128 stands for zero in the data rows.
Some points, one per row:
[ 11 189 160 105 155  97 150 142 186 143 102  98 197 162 113 118 164  79
 184 168  84 162 227 163 161 114 104 155 129]
[140 147  74 123  94 153 157 165  96 118 113  85 161 135 153 138 110 138
 155 170 115 137 117 114  92 142  88 107 159]
[171 202 124 144 102 123 197  58 181 184 120  87 205  62 163 149 156 137
 144 122 161 143 117 152 100  88 108 148 170]
[117 118 101 158 148 135 144 122  83 178 113 130 139 116 129 102 145 173
 118 138 105 119 160 174 129 134 148 129 122]
[129 123 154 137 137 130 128 121 132 121 119 147 130 112 120 150 129 131
 121 117 130 113 128 101 157 123 109 125 124]
[ 98 249  53  79   0  22 146   0 255   0 255 154 211  35 103 198  63  63
  62 189  84 182 157 255  41 190 118 255  51]
[125 103 112 138 118 139 121 102 160 120 157 148 134 111 118 133 138 126
 111 129 137 100 145 152 104 128 155 122  97]
[205 187  45  60  53 134 118  23 255  86 227 159 170 140 161 152 107 107
 181 130 140  26  45 103  92 137 211 186 152]
[194 255 128  93  87 131 202   0 255 156 163 135 245 132 215 255  94 113
 163 136 167 174 116 151  14 202 136 208 200]
[120 152 161  91 141 106 121 139 123 178  93  99 119 154 147 124 134  90
 123  99 217 107 176 160 166 115 137 127 125]
[125  65 242 166 177 103  68 185 125 116 140 217  88 118 107 126 107  83
 151 112 154 176  58  38 206 136  91  82 115]
[201  71  34 169  93 255 160 134  28 220  80 104  68 198  84  57 110 255
  95  18 255   0 148 130 126   0  53  35 102]
[138 122 122 143 124 152 131 129 122  98 151 148 122  93 112 154 100 160
 113 102 112 105 121 146 120 119 110 110 112]
[ 81 128 167  99 151 112 149 117 160 161 127  91 160 134  92  89 161  87
 141 115 131 132 150 150 182  84 162 162 137]
[ 66 107 176 100 156 116 108 120 166 122 121 125 134 139 131 132 162 109
 132 135  82 139 164 132 139 132 121 162  95]
[149 147  37  66 147 137  32 155  78 189 175  47 142 175 231 115 125 181
 127 207 126 196 231 195  90 205 156 212  95]
[ 82  65 138 124 172 146 103 122 130 221 129  98 156 148 140  95 157 109
 132 137  52 136 135 194 104  94 203 197 144]
[171  89 134 119 149 139 104 144 137 136 147 107 123 155 129 161 134 144
  92 133 159 137 138 127 115 115 107 117 155]
[187  83 176 133 171 160  64 107 255  39 159 188  77 132 165 143 174  83
 147 140 119  97  63 111 124 116 228 112 114]
[157 102  65 147 109 184 128 136  91  88 142 166 104 103 159 154 108 191
 101 129 110 101  75 129 106 156  86  87 102]
[116 125 118 122 103 118 107  95 140 122 128 129 125 128 152 137 131 130
 117 127 127 128 129 152 105 124 130 150 145]
[107 169 175 177 168 121 190 103 146  97 151 194 163 113 146 197 101 165
 192 138  70 196  78  48 103 158 122 123 140]
[128  91  63 120 100 180  98  60 201  81 210 125 111  84 147 227 145 167
  90 100  81  89 151 187 139 177  38 131  56]
[217 175 141 132 135 254  34 153  16  76  89 201  63 162   0  55 129  50
 165  90   0 246 173   0 241  46  22 156   0]
[140 215 149 130 128 108 166 109 137 137 136 118 106 127 202 226  89  95
  94 113 182 119 223 183  71 150  64 107 105]
[100 170 119 155 128 103 133 139 149 109 153 119 167  71 105 148  71 154
 118 155  90 147 134 140  94 138 106 140 116]
[  0  38 169  84 194  81 110 139 151 144  82 140 110 198  92  86 192  69
 151 155  41 155 141 196 158 132 188 222 125]
[146  59 163 255 164 106 106 195  12 159 161 255  90  60  79  81 100 177
 137  91 124 169  55 122 193  55  83  38  94]
[172 195 212 122 221 134 130 151  85 209  87 126 141 198 179 194 125 157
 106 127 206 152 179  94  96 151 125  61 202]
[139 179 102 186 126  96 100 185 142 122 106  61 110 100  83 105 195 185
 158 113 171  98  92 166 159  82 204 195 114]
[101  82 255 169 158  88 144 167 155 129 137 225 106 102  96 148 198  55
 144 125 127 149 144 161 108 113  49  53  82]
[149 156  35 148 110 156 129 109  95 161 116 133 173 113 134  89 123 199
 118 184  92 137 126 163  83 143 157 187 130]
[111 171 199 206 255  77  95 193 132 159 112  99 112 101 206  46 111  94
  92 152 130 162 255 228  93 146 198  87 105]
[132 121 144 147 123 120 123 118 148 138 126 145 126 122 135 121 120 148
 119 111 150 122  97 100 122 149 141 128 136]
[104 109  97 106 102 123 114 134 139 107 136 137 110 114  84 116 137 116
 141 151  99 114 122 163 149 124  94 131 109]
[ 77 112 157 176 167 106  90 179  74 116 163 116 119  66  93  98 106 104
  76 115 106 178 182 116 170 141  82  65  72]
[ 98 116 136 162 169 125 121 135 138 165  61 139 142 196 112 131 158  71
 120 104  69 162 153 120 166 133 190 161 126]
[130  98 114 105 100 123  98 142 148  91 137 124  89 121 103 130 117  96
  98 130 148 105 101 128 133 144 126 113 119]
[127 112 140 144 120 125 136 129  84  97 135 123 141  96 101  92 130 125
 148 114 137 153 125 107 147  80 135 124 155]
[106 129 158 117 153 112 117 129 133 146 119 113 118 133 118 115 136 119
 103 124 147 128 164 155 144 116 132 127 122]
[114 133 137 135 150 140 145 120 107 145 112 129 143 113 118 127 143 149
 131 126 108 123 138 126 155 113 114 110 135]
[ 78 153 162 120 156 104 171 121 156  70 143 148 125  90 137 173 122 123
 105 113  95 172 175 142 107 145  78 112  82]
[123  98 133 132 164 131 103 137  93 181 150 121 134 142 112 105 134 166
 115 124  98 140 152 153 134 118 156 145 127]
[176 106   0  75  42 176 124  77 109 183  72  67 114 186 153  67 128 208
 138 157 155  22  18 236 116 122 245 228 213]
[115  53 187 161 143 129 109 101  71 249 208  40 150 128 108  87 124 140
 255 179  70 195  48   5 255  70 251 129 158]
[150 147 101  91 140 151 148 132 102 129  99 132 117 159 160 176 138 163
 107 134 139 120 135 143  84 162  98 120 141]
[144 191 113 163  96 118 153  86 196  93 157 131 192  69 150 129  98 123
 139 151  90 177 140 148 109 120 141 158 163]
[186 131 119  76  65 136 126 138 157 103 129 131 105 154 167 122  98 136
 101 116 122 126 110 130 116 128 126 161  97]
[119 107 109 115 164 125 169 122 112  73 144 136 124 109  99 128 123 136
 132 106 118 164 118 142 123 134 126 142 119]
[217 180  60 163  70 121 143 181  52 103 143  89 141 124 101  95  29 129
 130 123 160 150  80  50 160 145 145  84 180]
[ 67 134 170 106 130 122 163 115 160  91 157 160 151  93  66 157 153 152
 114 141  43 135 120 114 193 104  87  98 105]
[110   9 233 133 137 155  99 174 121  70 124 177  54 136 103 112 123 144
 119  84 147 108  27  27 211 130 116  34 103]
[141 134 141 114 136 130 157 152  60 168  98 106 157 149  97 111 167 155
 139 171 136 114 208 139 128 128 127 126 158]
[181 120 151 115  41 143 159 122 167  58 167 158 161  86  53 104 128 150
 168 142 128 100 117  64 149 141  96 132  85]
[214  68 142 143 157 181 154  77  90 221  47 177 133 176 185 143 103 166
 136  89 255 101   0  55 168 122 254 153 236]
[134 129 105 123  96 124 118 126 144 119 142 108 121 128 103 123  93 120
 129 139 124 123 118 136 121 126 141 141 129]
[176 149  81 108  74 159  93 141 147 111 131 149 135 115 105  90  95 145
 132 156 135 135  93 116 123 140 109 189 101]
[180 182 165  93 122 111 128 148 106 155  88 106 128 191 199 152  95  90
 154 111 248  93 146  73 156 160 129 116 186]
[141 122 115 127 121 145 124 140 115 105 148 153 133 115 133 147 134 126
 119 140 149 126  95  92 119 109 166  90 110]
[  0 125  21 139 178 164  49 131   0 255 255   0 243  44 255 255 166 242
 255 213   0 255 255 246 233 255  49  99  70]
[179 127 123  97  88 136 121 155 132  99 125  80  94 173 103  95  80 103
 173 129 246 107  83  60 180 105 150 102 169]
[141 113 114 130 119 128 118 119 127 108 129 133 125 121 133 128 116 135
 127 135 136 127 110 110 134 128 122 146 132]
[139 101 136 124 109 100 147 137 127 127 108 124 115 145 148 130 125 113
 115 128 144 110 142 129 138 114 139 145 119]
[255 152 203 102  43 202 103 115 228 120 190  19 160 115 132 255 186   0
 104   0 163 164 149 126  91 109  31 113 146]
[113 170 179 162 218  82 115 172 123 148 108 100 128 109 170  74 118 102
 107 147 136 156 226 185 116 129 150 103 128]
Then 12 other points, each followed by its number:
[218  27   0 155 111  83 155 127  69  92  93 103 131  40 134 154  83 108
  71 218 229  17 149  89 154 160  40 189 126] 0
[129 108 128 140 125 137 144 105 154 112 128 128 114 140 103 110 113 139
 154 125 144 117  68 116 198  91 172 128 131] 1
[ 84  89  95 148 119 164 138 166 158  84 112 116 133 190 144 125 145 149
 172 161 114 139 146  85  93 137  54  89 110] 2
[132 179  91 161 128 100 101 178 121 124  92  53 101 114  90 110 176 159
 149 126 188 112 103 156 144  82 205 186 111] 3
[112 132 186 107 149 102 104 139 179 137 136 120 131 185 137 156 126 104
 123 134 156 159 140 120 121 139 157 146 153] 4
[215 146 180 150  37 185 128 106 206 132 173  76 163  80 115 223 166   0
 100   9 144 166 113 131 102 111  41 118 139] 5
[106 166 163 154 177 178 198 131  54 159  79 142 179 102 117 147 158 181
 152  94 108 106 150  98 220  81  95  64 146] 6
[106 104 169  67 102 128 116 108 197  91 135 162 120 135  95 160 185  59
 165 141 123  87 144 137 173 109 113 116  99] 7
[123 124 112 109 109 128 137 147 108 128 118 106 135 130 102 101 131 129
 137 143 125 117 123 128 157 120 127 132 144] 8
[141 106 105 186 107  85  93 158 191  81 184 138 102  95 108 106  58 105
  90 122 147 172  63 127 100 164 177 156  95] 9
[ 97 124 124 151 146 123  97 151 117 143 116  98 135 144  84  93 141  61
 105  82  90 146 161 128 141 125 141 128 110] 10
[117 109 207 145 182 120 108 119 121 168 115 144 119 138 124  96 148 124
 125 104 126 129 118  84 153 103 158 125 127] 11
Which three of these numbered points are nearest to each point below by angle, seen from the average point of the first points? Their numbers follow each, nearest first.
[118 126 112 133 127 127 121 143 128 122 132 122 129 134 127 124 128 145
 122 147 127 134 135 136 110 136 113 125 129] > 2 0 8
[133 108 128 131 113 130 148  98 144 115 126 142 127 120  93  96 118 137
 151 135 106 115  77  89 173 119 160 145 136] > 1 8 11
[104 153 153 157 156 155 169 150  62 160  92 140 169 110 118 117 139 155
 157 129 107 129 143  98 191 104 113  83 149] > 6 11 8
[115 112 137 164 155 119  89 162 102 158 107  80 126 141  61  87 136  30
  88  62  90 149 170 118 143 124 149 126 115] > 10 11 8
[144  95 171 178 100  45  79  44 155  94 227 116   0 148  88 140  51  98
 131 193 120 192  77  64  40 162 133  99  39] > 9 4 2
[ 99  46 243 142 202 140  99 102 103 180  84 162  89 181 138 110 168 128
 114  72 114 136  83  77 170 101 194 120 141] > 11 1 4
[232  85 101 107 142 169  91 112 127  57  82 124  69 135 152 137 132 121
 101 134 189  47 169 139 204 105  95  93 180] > 0 7 1
[119  57 215 230 237 132  87 118 115 210 114 239  93 126 190 110 116 184
  66 101 148 160  48  90  45 202 212  96 137] > 11 9 4
[103 112 136 146 144 114  83 155 113 146  94  81 122 158  77  92 150  39
 102  77  85 144 164 119 157 121 150 140 125] > 10 11 8
[ 98 156 250  99 179  85  92 149 217 150 140 126 133 202 160 160 117  85
 110 134 180 182 157 121 116 145 172 149 160] > 4 11 7
[153 104 135 124  97 157 140 107 150 118 141 119 118  76 118 140 150 114
 104 104 110 120 104 136 114 112  62 114 113] > 5 7 0
[ 24  62 201  59 158 160  84 114 173  76  82 155  25 142 119 182 200 109
  48  58 121  47 133 161 174 175  37  62  55] > 7 2 11
[ 94  97 153 150 128 147 128 164 164  88 142 151 155 151 162 136 118 119
 185 143  87 173  49  66 106 130 104 104 159] > 2 9 4
[125 132  87 116  81  81  89 138 187  75 173  85  78 104 100 122  12 100
 106 185 139 141 104 163  50 161 136 155  98] > 9 0 4
[ 88 147 152 125 140 151 132 124  79 127  86 130 128 119 134 139 146 121
 135 126 112 118 173 135 135 129  93 102 150] > 6 2 10
[124  84 149 117 103 128 135 108 159 103 134 160 107 136 111 143 147 131
 131 111 117 107 114 130 132 141 132 138 110] > 7 1 9
[133 192 129 150 179 105 151 171  30 151 130 147 136 115 148 147 171 139
 157  77 125 101 144 110 125 104  69  80 122] > 6 11 10
[210  48  96 191 159 132 108 138 105  94 144 189 116  82 163 193  89 168
  80 136 152  90  45  48  91 160  69 134 151] > 0 9 2
[218  97 159 155  96 119 172 118  82 145 132 187 158  78 113 239 173 147
 110 176 157  91 220 127  36 217  27 124 130] > 0 5 2
[152 133  90 157 117 142 132 131  86 124 131 162 122  87 134 136 107 178
 107 141 106 124 105 138 114 156 106 102 119] > 0 6 9
[140 141 144 139 128 109 115 161 134 105 113  78  81 129 131 141 156 124
 151 140 166 124 110 113 131 121 135 128 120] > 3 4 1
[158 147  96 116  52 118  79 110 202  91 169  94  96 134  74 151  34  98
 133 147 120 122  83 125 100 152 153 182 124] > 9 5 1
[ 76 149 190 130 132 158 168  80 126 128 143 157 149  48  18 102 162 154
  76  49  99  84 157 129 255  66  90  66  74] > 6 7 11
[185 106 112 106  91 156 121  89 145 131 112  99  83 184 140 123  93 106
 149 120 188 124  40 110 140 126 175 144 166] > 1 9 3
[153 126 106 112 104 145 119 128 125 114 126 126  95 115 149 156 112 136
  92 120 158 109 114 144  88 160  98 103 121] > 0 5 9
[ 52  68 181 244 197  78   0 219  99 205  45  19 129 200   0   1 252   0
  13   0   0 198 251  65 211 106 178 153  72] > 10 11 3
[198 149 154 138  91 160 129 123 172 137 156  83 155 106 125 182 142  51
 117  61 134 149 135 131 115 112  84 118 145] > 5 7 10
[108 126 159 139 148 128 108 116 160 123 147 138 134 135 148 155 123 125
 127 130 117 151 130 125 120 148 135 129 118] > 4 9 11
[134 137 113 128 129 157 148 122  97 141 117 137 143 114 116 128 123 159
 133 126 128 117 118 123 150 119 120 112 138] > 6 8 1
[177 102 137 140 102  80  47 177 255  30 222 138  98 125 153 151  25 143
  10 153 181 204  77 166  25 205 144 139  96] > 9 4 5
[145 136 205 160 136 117 145 101 211 166 159 123 125  78 115 111 140  62
  55  43 173 129 159 195 135  67 100 115  87] > 5 10 7
[118 131 101 117 101  99  97 136 162 102 149 101  93 119 119 122  58 105
 118 163 127 136 115 144  85 151 139 152 113] > 9 0 4
[128 120 125 131 113 119 140  94 156 121 134 121 132 123  74  84 115 126
 159 144 115 123  84  99 189  97 170 149 151] > 1 8 3
[134  58 121 124 107 133  96 146 163  97 141 158 100 166 113  98  99 132
 147 113 160 117  24 100 174 129 187 140 133] > 1 9 11
[105 142 188 103 157 107 112 136 163 124 123 124 133 170 146 143 125 109
 123 133 151 151 156 122 132 139 140 133 142] > 4 11 7
[119 117 177 166 157 112 119 130 126 153 125 162 115 125 135 129 113 141
 101 120 131 141 122 104 114 151 145 120 121] > 11 4 9
[182 255  38 255 161  46 134 153  60 218 178  77 253 103 101  65  71  48
  64  23 132 150 230 109 106 145 166 112 148] > 10 5 3
[166  21 104 112  79 124  69 142 178  81 155 175  77 145  69  42  79 130
 143 119 182 105   0  79 199 127 193 152 171] > 1 9 8
[118 119 120 130 136 124 139 138  88 155 108 112 132 132 112  96 132 129
 124 133 138 119 143 135 161 108 135 128 137] > 8 6 10
[ 86 122 102 255 144 103  94 122 152 186 106  97 150 132 135  59 165 213
 155 122 155 157  71 152  85  41 255 217 153] > 3 1 11
[127 119 159 132 110 115 142 103 150 126 140 142 149 107  81 119 154 136
 122 128 127 111 167 138 134 132 138 122 104] > 7 10 11
[ 69  69   7 226 135 219 164 174  64 114 147 173 150 120 143 137 158 209
 126 187  81 109 130 104   0 177  64   0  78] > 2 0 6
[121 120  99 158 121 156 141  87 171 158 127 133 142 167 117 117 132 149
 173 134 139 118 114 117 134 100 133 139 146] > 1 2 8
[145 138 135 153 148 118 115 154 120 137 130 118 134 137 131 124 128 154
 130 131 153 142 113 124 128 113 172 143 140] > 3 11 4
[158   1 163 137  95 218  91 101 183 174 123  86  86 116  94 120 247   0
  54  37  96 129  63 150  59  80 107 122 110] > 5 10 7
[103 145 157 104 129 135 133 107 157 132 125 125 145 139 133 150 146 118
 141 116 123 117 147 131 160 128 123 130 129] > 7 4 6
[156 111  50 166 110 154 215  57 255 108 177 157 221 180 111 136  62 165
 209 115 161 182  34  82 117 106 191 207 180] > 1 9 4
[117 104 180 132 175 135 105 147 119 120 115 136  98 141 142 112 131 116
 118 114 142 130 152 134 132 138 130  95 111] > 11 10 4
[138 138  45  42 111 134 159 138 112  72 131  82 136 149  79 137 137 124
 150 170 128 149 133 168 125 142 125 171 167] > 8 0 3
[ 66 128 170  15 125 154 104  87 214 128  78 110 110 190 121 199 159  62
 157 117 138  54 148 158 140 129 118 167 136] > 7 4 5
[ 65 183 152 110 180 162 149 133  48 196  44  96 161 140 130 116 171 144
 135 139  97 117 210 160 148  91 118 132 140] > 6 10 8
[128 165 162 136 132 120 148 165  94 118 116 123 141 113 144 139 113 116
 138 136 153 149 137  94 142 139 105  83 134] > 6 2 11
[ 91  58  16 216 126 206 142 185  60  79 135 153 117 138 154 115 153 222
 121 188 107 126 140  84   0 171  36   0  69] > 2 0 6
[ 65  88  76  60  72 115  73 136 191  61 150 131  68  91  29 105 153  84
 150 179  59 104 115 210 188 131  51 125  62] > 7 8 2
[104 184 144 123 134 130 178  88 133 163 110 111 175 122 111 134 138 129
 134 121 149 125 209 163 146 114 139 128 134] > 6 10 3
[138 134 161 141 180 160 133 116 139 120 111 144 123 108 136 131 136 124
 152 111 102  91 158 136 155 120 113  94 136] > 6 11 7
[109 153 209 122 162  86 123 135 196 148 134 121 157 169 167 147 118 104
 120 145 155 178 154 121 115 140 176 155 159] > 4 11 9
[ 82 165 186  96 122 104 136  63 237 134 143 141 149 114  87 151 144  86
 134 100 124 109 176 156 174 125 126 186 115] > 7 4 5
[ 80 172 244  90 157  74  93 136 246 124 143 127 142 201 140 153 135  68
 108 128 163 183 175 102 105 158 174 150 145] > 4 7 11
[123 110 138 143 100 111 109 127 199  55 182 161 113  86 101 117  97 134
  89 110 120 149  87 115 116 155 109 115 101] > 9 5 7
[149 126 100 148 111 144 129 124 113 121 132 149 116 108 127 136 114 161
 113 122 129 121 103 125 120 151 111 108 126] > 0 9 2
[ 98 105 149 136 131 138 143 141 151 121 127 123 147 147 133 137 134 134
 171 153  94 158  99  88 128 127 103 121 154] > 2 4 1
[103  98 181 147 114 109 129 139 180  80 153 164 145 127  97 122 113 134
 151 126  86 146  72  51 187 109 142 128 130] > 1 11 7
[ 49  63 142  53  94  86 124 132 174  88  96 119  77 209 112 113 167  99
 132 130  67 104 104 144 181 129 163 164 110] > 7 8 1
[144  92 132 132 114 154 122 114 143 137 129 118 123 118 106 121 162  90
 109  96 128 123  96 126 120 110 125 126 124] > 5 10 7
[115 109 203  43 125 177  95  90 157 110  64 157  60 195 170 217 208 112
 108  54 195  44 134 120 154 164  79  79 121] > 7 4 5
[179 196 142 139  98 155 216  70 160 241 121  85 242  85 186 184 171 113
 151 123 125 153 108 181  85  71 142 180 208] > 5 6 3
[ 96  89 222 137 101  95 135 143 206  87 155 183 141 125  73 103 111  98
 165 129  85 153  58  35 232  95 162 124 115] > 1 11 7
[ 90 101 141  90 119 139 135 117 152 113 100 137 140 153 107 147 165 112
 174 155  76 113  93  88 174 132 118 149 149] > 7 8 1
[ 62 106 102 131 132  89 115 162 130 123 125  95 117 100 101  66 123 116
  95 171  78 138 149 174 108 149 141 154 107] > 10 8 9
[148 128 117 143 114 126 144 152 106 103 139 117 152  73 108 119 106 113
 121 143 120 148 115 100 127 129  90 117 139] > 0 8 9
[255  61 135 138 192 178 198 116 130  24  88 179  57 124 154  49 141 152
 168  90  68  67 143 153 255  70 204  38 147] > 1 6 11
[ 56  40 214  64 141 161 117 146 102  60  60 130  19 153  95 155 204  99
  82  77 144  67 134 123 190 162  44  32  79] > 7 2 11
[125 132 169 146 148 134 130 120 124 152 125 153 130 131 130 142 129 131
 132 108 136 137 125 114 136 124 126 112 130] > 11 6 4
[122 102  87 171 135 160 139 152 107 118 134 153 132 131 143 133 128 162
 129 153 115 129 133 110  74 134  96  73 106] > 2 0 6
[122  93  79  69  66 143 139 196 113  83 142  35 156 112   0  34 122 129
 171 142  87 109  70  49 255  61  46 116 172] > 8 1 2
[154 168 101 185  99  90 108 169 182 115 108  79 135 103  70 113 200 189
 206 127 169  98  21 114 181  78 251 241 138] > 3 1 8
[106 116 154 130 144 125 124 116 137 149 123 121 106 119 105 122 140 122
  87  96 134 104 175 176 137 107 109 115  94] > 10 7 11
[140 153 155 143 124 111 115 153 142 119 118  99 103 128 122 142 138 127
 155 131 165 128  95 109 146 105 153 145 126] > 3 1 4
[115 106 142 147 123 143 140 145 155 117 133 140 152 142 137 129 125 128
 163 148 101 156  84  79 112 140 114 122 149] > 2 1 9
[ 55 145 151  66 105 152 116  67 126 130  48 106 114 179 152 151 186 105
 152 129 131  93 165 167 175 122 127 122 171] > 7 8 4
[101  96 105 152 135 159 140 168 135 106 113 122 139 169 150 130 129 160
 163 141 133 134 132  75 109 125  73  87 112] > 2 6 8
[101  49  89 121 177 137 100 109 105 160  84 131  87 160 166 134 151 137
 105 157 141 100 123 185  94 154 129 165 125] > 0 2 3
[168 110 143 106 110 143 137 112 141 148 118 113 104 171 139 117  88 107
 156 118 189 127  69  93 133 133 161 135 172] > 1 4 11
[207  26 113 161   0 193 150 101 203  50 244  98 103   0 109 130 153 105
  75  80  83 140   0 140  95 114   0  67  73] > 5 9 0
[156  54 125 108  57 139 123 116 178  54 162 158  87  90  66 103 113 119
 135 117 130  88  62 110 183 134 128 122 111] > 1 7 9
[132 115  75 143 104 137 183  71 253  76 172 148 193 157 102 129  89 159
 192 106 151 158  75  99 133 113 164 195 160] > 1 9 4
[ 99 108 144 173 178 142 119  79 111 174 104 180  95 129 103 144 135 175
 109 118  60 113  94 124 104 134 147 137 114] > 11 6 1
[ 98  86 131  84 127 126 101 135 139  97 112 117  93 142  85 133 175 125
  93 148 108 110 142 151 127 147  96 125 123] > 7 2 8
[149 123 107 117 114 145 109 132 120 106 130 128  97 123 160 157 111 128
 104 122 159 113 116 147  76 165  93 103 123] > 0 2 5
[162 162  63 107 117 105 117 143 106 105 170 104 129 106 152  85 110 139
 137 147  94 119 139 134  90 149  86 143 110] > 0 8 2
[144 180 118  77  43 201 100 142 140  92  73  93 101 164 175 240 165  55
 121  91 142 105 154 113  83 239  13  52 133] > 5 2 7
[161   0 132  47   0  53  66 177 165  51 167 169  25 154   3  33 105  65
 142 139 177  70   0  76 230 132 216 160 152] > 1 8 9
[131 196 161 136 174  95 165 121 151 142  99 109 203 133 214 211 103  71
 148 164 190 152 191  78 131 148 103 165 166] > 4 5 0
[146 181 170 163 108  91  97 182 212  54 117  33  42 113 135 154 174 151
 145 153 195 103  97 110 130 137 135 128  81] > 3 9 4
[ 80 130 144  66 115 152  82  85 139 121  50 103  99 167 157 157 182 100
 124 118 149  79 178 164 141 126 103 148 165] > 7 4 8
[134 168 103 130 112 134 139 113 157 131 133 119 155 115 120 127 122 145
 130 128 130 124 143 148 125 116 130 162 116] > 3 5 0
[113 128  85 146 144 176 132 184   0 174 166  60 193  67 155 135 100 192
 186 165  47 166 194 127 177 137  89 104 113] > 6 8 2
[127 141  96 116 120 129 149 154  81 141  84  99 127 147 146 113 141 139
 141 150 116 108 142 153 142 116 134 122 152] > 8 3 6
[147 174 149  55 103 173 124 164 107 106  59  77  96 147 144 213 168  41
 100 122 140 110 188 117  99 199  25  80 129] > 5 2 7
[ 78 100 136 110 162 109 110 121 137 130 127 137 117 143 110 107 160 119
 120 125 103 138 136 160 133 130 143 150 118] > 10 11 7
[120 160 144 120 142 161 137 129  83 140  83 138 116 131 144 198 164 123
  96 110 122 126 170 126 115 155  74  69 125] > 6 2 5
[147 121 168 114 141 129 102 154 125 111 136 134 112 152 137 144 108 133
 114 132 153 149 130 105 119 142 110 105 149] > 4 2 11
[111 117 140 226 140 104 104 115 169 157 115  94 142 138 123  89 162 188
 169 111 146 144  86 114 114  67 214 196 141] > 3 1 11
[129 135 109 132 139 131 128 138 105 140 104 110 111 127 142 129 147 144
 109 122 149 113 134 159 112 128 124 120 119] > 3 0 8
[115 201 181 132 112  99 179 127 200 168 166  91 230  92  74  80  59  77
 175  91 184 139 139 125 207  36 204 198 174] > 1 3 4
[110 148 155 118 132 114 123 148 140 134 126 126 150 128 121 145  84 116
 149 131 123 114 121 106 115 128 151 142 143] > 4 11 9
[140 235  86 153 105  90 178  66 209 196 164 119 214  94 124  89  88 147
 121 112 165 140 157 210 139  81 215 208 149] > 3 9 1
[141 134  99 128 109 129 158 102 190  90 147 137 161 156 117 149 111 144
 158 124 138 140 111 104 122 128 135 154 144] > 1 2 9
[ 65  14 174 108 204 143 115 131  86 122  88 167  60 169  84  70 192 141
 108  93  95 129  77 132 186 120 168 115 120] > 11 1 10
[108 120 149  97 148 132 139 118 143 115  93 123 125 146 154 191 159  87
 126 145 128 102 155 108 129 136  79 136 132] > 7 2 4
[127 162 159 136 128 133 150 117 144 125 138 139 154 109 120 151 125 133
 135 107 134 131 143 114 153 113 111 114 127] > 6 5 7
[ 86 103 182 137 179  99 123 133 133 144 113 154 131 175 159 136 139 117
 139 140 126 174 127 108  84 180 174 146 153] > 4 11 2
[179 167  73 106  99 145 135  62 203 120 188 152 161 119 130 137 126 132
 141 122 142  94 100 142 119 117 167 142 141] > 1 5 9
[141 128 124 107 105 145 132 161 114 102 134 105 127  99  83 115 123 140
 139 128 143 104 118 125 182 121 111 122 141] > 8 1 0
[102 120 165 111 146 107 113 134 139 158 128 114 108 134  95 102 142 102
  95 130 149 135 168 157 156 106 137 123 119] > 10 11 4
[135 142 120 139 160 150 109 126 111 155  84 137 108 139 165 160 185 190
 115 119 123 113 137 164  94 137 138 161  98] > 3 6 11
[133 124 119 135 134 151 129 125 118 115 140 142 124 100 118 149 112 145
 112 113 117 113 124 134 113 129 107 114 114] > 0 6 5
[141 144 173 145 172  99 114  80 162 185 146 155 123 178 217 164 127 129
 100  82 181 139 115 154  63 124 192 134 156] > 4 11 9
[111 156 138 120 138 126 141 134 131 102 127 131 126 126 131 138 121 135
 125 131 120 150 152 139 113 134 102 128 115] > 2 4 6
[107 120 167 131 151 120 121 117 144 149 130 130 128 134 121 120 129 116
 125 110 144 131 142 136 148 109 160 135 127] > 11 4 10
[180 129  97 197 180 194 155 145   0 236  50 142 115 138 221 158 115 224
 102 108 160  99 122 129  64 162 110  50 166] > 6 0 2
[144 117 187 140 138 140 124 142 131 141 123 137 115 133 113 143 148 114
 140  99 144 132  96 116 166  97 129 117 134] > 11 1 6
[153 124  83 142 108 157 129 138  89 101 122 153 109  98 130 144 110 173
 115 129 116 107  94 128 104 164  83  88 126] > 0 2 6
[144 178 115  79  85 183 124 159 105  89  55  95 100 149 160 235 168  48
 105  91 122 110 157 112  97 220  22  56 125] > 5 2 7
[119 108 175 117 135 125 128 132 144 166 112  92 124 121 143 120 166  66
 115 115 140 142 124 148  98 113 104 131 136] > 5 10 4
[ 72 104 170 104 143 101  95 156 153 106 129 114  94 123 114 103 133  83
  97 128 132 126 165 151 130 131 119 115  78] > 10 7 4
[155 208 203 128  55 121 177 145 246  23 195 154 205  51  97 154  78  90
 189 155 114 221  78   7 178 122  59 132  74] > 5 9 7
[109  91 131 135 120 146 140  68 151 151  85 191 132 179 152 150 167 169
 140 121  50 100  90 135 140 119 159 159 159] > 1 11 7
[102 172  97 157 141  98 144 100 155 174 126 122 185 113 110  70  95 125
 129 158 117 163 145 173 122 106 205 202 167] > 3 9 10
[114  99 157 125 123 112  95 135 171  95 148 152 117 130 121 102 104 115
 123 134 115 149  91  97 124 148 133 154  98] > 9 4 7
[ 79 109 146 114 148  95 116  96 161 149 145 127 116 126  83  78 151 119
  94  78 120  87 142 171 167  98 145 143 100] > 10 11 7
[117 172 102 158 123  94 143 113 141 159 141 111 178 107 115  79  92 137
 131 151 131 155 138 152 128 107 184 173 155] > 3 9 8
[133 136 135 126 144 146 146  84 103 189 108 137 137 127 117 132 148 142
 122 100 142  86 159 166 155 100 155 132 129] > 6 11 3
[202 178  73 155 149 186 159 144  57  86  84 123  84  63 114 166 191 208
 143  95 183  69  97 187 132 129 141 112 131] > 3 6 0
[108 170 103 162 149 114 178 170  26 190  93 126 174 100 144 106 122 125
 142 161 123 160 170 156 123 117 107 108 143] > 6 8 10
[128 100 174 174 126  97 146 125 118 150 116 151 154 120  69  97 177 148
 163 132 113 127 133  93 142 146 193 155 132] > 11 1 3
[177  87 163  60 120 121  67  87 255  46 231 167 154 255 162 255 142 163
  53 160 161 191 131 131   0 199  47 180 193] > 4 5 2
[110 133  57  79  93 136 138 145 102 144  76  80 134 169 142 120 138 118
 153 198 118 112 119 147 129 153 145 141 161] > 8 2 3
[190 192  48  91  88 139 141  60 199  98 185 139 187 129 137 136 113 112
 141 140 113  55 110 134 127 110 190 152 160] > 1 7 5
[159 146 118 129 127 134 128 106 145 144 151 144 142 128 139 139 116 144
 125 109 157 115 115 137 125 123 148 139 142] > 1 5 9
[208 255 115 135 109 122 199  91 146 115 139  92  93 111 255 255  24  91
  39 111 255 122 255 205   0 176  44  63  55] > 5 0 4
